One turn moves each row of this set onto another row. After a few examples, where does it send each row asked below?
Tekub: 162	-69	-134	22	-41	107	60	-97	-71	-146	310	33	27	-154	67	38	-28	33	-13	-82	-186	145	-1	146	-19	-208	-22
zinok: 34	31	-113	46	122	8	-22	85	18	-310	183	107	118	99	-25	187	-88	76	145	-94	-47	155	-40	14	-41	23	84
baga: -31	53	-119	42	125	21	-26	134	-9	-176	332	48	-1	187	-129	213	-140	-15	107	-165	-34	261	-79	4	13	-48	53
Vuv: 80	45	-127	-85	187	106	-54	-145	121	49	131	155	-248	94	-126	177	-64	148	8	-64	-338	87	-112	46	-161	-113	96
ragi: 198	-27	-242	-8	16	173	123	-42	-108	49	375	73	-122	145	-191	175	181	-14	-33	38	-127	255	8	-20	157	-100	160
Nopor: 53	140	-179	205	126	124	-23	71	185	34	244	137	-171	211	-197	108	-64	-84	26	3	-31	-10	-161	-16	0	-154	139
notip: 111	110	-173	207	119	113	-17	28	210	-108	98	180	-73	127	-97	83	-7	9	64	74	-36	-119	-126	-13	-47	-71	160
pemen: -11	101	-158	145	137	84	-12	144	79	4	329	64	-146	244	-198	169	-141	-79	43	-103	-15	188	-120	3	77	-116	68
Lib: 206	-60	-188	-215	-115	45	232	-232	273	-106	114	87	-264	152	-38	34	-100	100	-41	-111	-43	167	-220	-90	-60	24	131
Vur: 54	-28	-197	-102	-162	59	194	-115	162	41	178	66	-168	31	136	-62	-74	-19	98	-59	-17	363	-135	69	143	-48	277
val: -1	-60	-183	99	-36	37	202	-66	-153	-112	348	25	-3	47	-62	69	125	22	-172	-133	32	216	-5	74	81	-156	111
Gado: 328	-52	-208	-181	-102	54	31	-47	76	-38	38	62	-153	210	-27	128	-108	104	-29	-267	-152	44	-148	-35	84	135	138
Kur: 159	68	-220	-94	-90	185	52	87	130	10	202	109	-110	20	104	-164	-208	18	-16	-305	-118	189	-18	-45	86	-112	212
Sanuk: 218	86	-103	18	-58	17	177	107	-130	-57	289	127	-60	36	-43	215	136	-31	-16	0	-80	341	-18	-12	48	91	161
vosa: 116	36	-82	119	-125	-93	239	18	-46	-204	231	52	-22	-90	-16	109	97	-40	-134	-67	-2	122	-59	57	-103	25	133
digak: 83	-74	-331	82	81	-46	162	73	-35	-213	281	107	-6	73	-13	-33	70	-119	-138	-2	64	215	-15	82	100	-52	171
Sukit: 185	-115	-242	-83	-42	21	171	-122	88	2	9	-69	-98	192	-102	159	24	36	5	-237	-77	-5	-177	-41	52	108	309
lufit: 221	-41	-228	-49	89	75	104	-21	62	-257	388	148	-33	-120	-23	27	-43	-93	-63	-108	-121	86	-136	112	-108	-212	88
Bavur: -1	-88	-144	128	20	63	48	-196	10	-162	151	83	-135	37	95	-45	-107	167	-120	-82	-214	-17	36	23	-147	-102	3
mul: 19	-6	-254	3	-38	165	209	12	140	58	175	-34	-62	3	30	-127	-80	-43	11	-286	-34	139	-56	-52	51	-138	389
mog: 219	21	-115	138	-47	26	181	-5	99	-146	191	6	-154	-212	25	73	-91	-34	-2	23	-174	-17	-32	117	-112	-59	26
vetuk: 171	53	-186	-152	-133	62	3	-10	86	-88	159	144	-161	191	49	-54	-185	107	-123	-380	-131	99	-81	-86	-3	25	156
gefe: 271	-63	-195	-155	-142	16	183	-133	240	-139	136	135	-193	112	108	-95	-198	55	-20	-76	-92	258	-155	-38	32	10	95
Zako: 97	33	-303	-67	57	-26	-20	-13	-40	6	284	69	-57	167	-162	99	186	-138	47	68	-165	287	-38	-17	4	-28	275
puned: 38	-53	-246	97	74	127	112	-148	-17	27	217	119	-271	338	-167	87	96	116	-153	40	-151	89	38	-134	23	10	183
Pedid: 105	84	-132	115	109	54	-31	12	122	-273	99	176	87	71	-25	133	4	73	131	4	-53	-43	-82	-5	-116	1	156
Nivas: 63	-62	-155	78	210	88	120	-65	125	-170	121	195	-195	13	27	38	-177	178	-176	-132	-113	18	-93	142	-67	-134	-11
Dureb: 172	-108	-270	-18	5	149	217	-35	134	107	56	-108	-49	28	-48	54	13	-43	109	-174	-68	87	-106	-11	129	-29	378
kap: 10	59	-145	184	59	67	197	-91	153	-84	177	30	-375	-4	-4	57	-164	47	-46	-44	-202	-44	3	-14	-186	-45	85
lubod: -23	-27	-195	-168	-120	83	240	-212	186	80	152	20	-228	72	-10	62	20	18	73	-97	16	274	-192	22	47	-29	314
kagaz: 86	-15	-177	-130	-209	-23	182	-164	175	-113	242	113	-151	84	135	-147	-134	-28	12	-138	-80	309	-164	-30	-5	-51	236
Loz: 164	-67	-214	-201	-57	118	249	-187	250	48	52	44	-269	103	-48	114	-40	105	52	-36	7	218	-182	4	84	30	166
soz: 119	117	-166	76	134	171	121	-13	73	80	232	113	-422	118	-39	161	-116	48	68	3	-284	171	51	-95	-35	28	115
dakeg: 205	-49	-202	25	74	202	-34	-170	64	5	166	119	-239	140	-38	51	-51	122	12	76	-366	17	44	-64	-78	-36	50
puvub: 13	129	-133	64	61	45	188	11	-82	18	284	152	-291	232	-72	189	54	50	-57	-69	-120	308	24	-157	-30	105	217
Mebog: -50	1	-229	51	176	-15	3	-56	22	99	25	116	-217	288	-117	115	49	122	-68	44	-152	224	14	14	50	49	181

puvub turns into -> soz
lubod turns into -> Loz
Mebog turns into -> Vuv
Where do these go?
Pedid turns into -> zinok
Sukit turns into -> Gado
Bavur turns into -> Tekub

